One turn sends every row of this set to another row. A few are shown first. Where does it send the rows asked after them?
J903: [-0.03,  0.09, -0.02,  0.11, -0.01,  0.13, -0.07, -0.05,  0.21, -0.26,
 -0.11, -0.20, -0.16]
J21: [-0.32,  0.26,  0.06,  0.01, -0.01,  0.09,  0.02, -0.15, -0.16, -0.16,
 -0.06, -0.22, -0.18]
J777: [-0.09,  0.20,  0.19,  0.00, -0.26,  0.10,  0.15, -0.06, -0.12, -0.14,
  0.02, -0.04, -0.11]
J532: [-0.14,  0.32, -0.07,  0.18, -0.02, -0.19,  0.13,  0.08, -0.20,  0.03,
  0.02, -0.08, -0.03]
J148: [ 0.07,  0.09,  0.17, -0.01, -0.18,  0.01,  0.01,  0.06,  0.02, -0.11,
  0.11,  0.03,  0.06]
J939: [-0.21,  0.12, -0.14, -0.06,  0.15,  0.07, -0.05,  0.03,  0.08, -0.25,
 -0.03, -0.28,  0.04]
J188: [-0.03,  0.16, -0.29,  0.08,  0.04, -0.17,  0.04,  0.06, -0.05,  0.03,
  0.09, -0.11,  0.04]
J851: [-0.01,  0.16,  0.17,  0.05, -0.25,  0.15,  0.16, -0.10, -0.10, -0.11,
  0.11, -0.06, -0.08]
J932: [-0.13,  0.39, -0.09,  0.12, -0.04, -0.07,  0.19, -0.03, -0.22, -0.01,
 -0.07, -0.11, -0.08]
J153: [-0.10,  0.25,  0.17,  0.12, -0.17,  0.02,  0.20, -0.03, -0.19, -0.13,
  0.10,  0.00, -0.08]
J272: [-0.15,  0.03, -0.10, -0.13,  0.05,  0.06, -0.20,  0.02,  0.08, -0.10,
 -0.02, -0.15,  0.06]
J344: [ 0.06,  0.06,  0.14,  0.13, -0.06,  0.22,  0.02, -0.11,  0.06, -0.20,
 -0.02, -0.20, -0.19]
J295: [-0.11,  0.38,  0.01,  0.13, -0.04, -0.10,  0.19, -0.07, -0.24, -0.02,
  0.01, -0.20, -0.06]
J659: [ 0.09,  0.01,  0.02, -0.07, -0.19, -0.02, -0.05,  0.07,  0.11, -0.13,
  0.05,  0.03,  0.01]
J767: [-0.01,  0.12,  0.12,  0.04, -0.07,  0.19, -0.10, -0.16,  0.09, -0.22,
 -0.07, -0.06, -0.13]
J799: [-0.32,  0.13,  0.05,  0.00, -0.04,  0.20,  0.05, -0.02,  0.00, -0.18,
 -0.07, -0.31, -0.14]
J253: [-0.05, -0.05, -0.06, -0.10,  0.08,  0.08, -0.08,  0.06,  0.06, -0.17,
  0.08, -0.28,  0.05]
J672: [-0.06,  0.13, -0.23,  0.17,  0.08, -0.10,  0.05,  0.08, -0.03,  0.07,
 -0.01, -0.08,  0.13]
J172: [-0.24,  0.28,  0.07,  0.20, -0.04, -0.11,  0.19, -0.01, -0.23, -0.01,
 -0.03, -0.21, -0.07]
J56: [-0.26,  0.19,  0.04,  0.07,  0.05,  0.13,  0.13, -0.05, -0.19, -0.09,
 -0.01, -0.37, -0.15]
J351: [ 0.03, -0.02,  0.08, -0.04, -0.04, -0.06, -0.05,  0.07,  0.09, -0.15,
  0.08, -0.07,  0.18]
J300: [ 0.10,  0.01,  0.04, -0.06, -0.16, -0.06, -0.06,  0.07,  0.11, -0.05,
  0.11, -0.10,  0.07]
J766: [-0.05,  0.08,  0.21,  0.16, -0.18,  0.08,  0.15, -0.09, -0.06, -0.21,
  0.08,  0.00, -0.11]
J521: [ 0.00,  0.20, -0.22,  0.19,  0.19,  0.03,  0.00,  0.00, -0.01,  0.00,
 -0.10, -0.27, -0.05]
J800: [-0.05,  0.17, -0.27, -0.01,  0.03, -0.18,  0.00,  0.12, -0.02, -0.01,
  0.01, -0.07,  0.08]
J983: [-0.12,  0.30, -0.11,  0.18,  0.10,  0.17,  0.03, -0.05,  0.06, -0.11,
 -0.20, -0.26, -0.07]
J718: [-0.14,  0.26, -0.22,  0.16,  0.12, -0.01, -0.08, -0.06, -0.02,  0.00,
 -0.18, -0.17, -0.10]
J446: [-0.02,  0.10, -0.16,  0.05, -0.04, -0.13, -0.01,  0.17,  0.00,  0.04,
  0.11,  0.00,  0.13]

J672 -> J351
J903 -> J799
J446 -> J148
Now these:
J295 -> J188
J253 -> J344
J718 -> J272
J659 -> J777

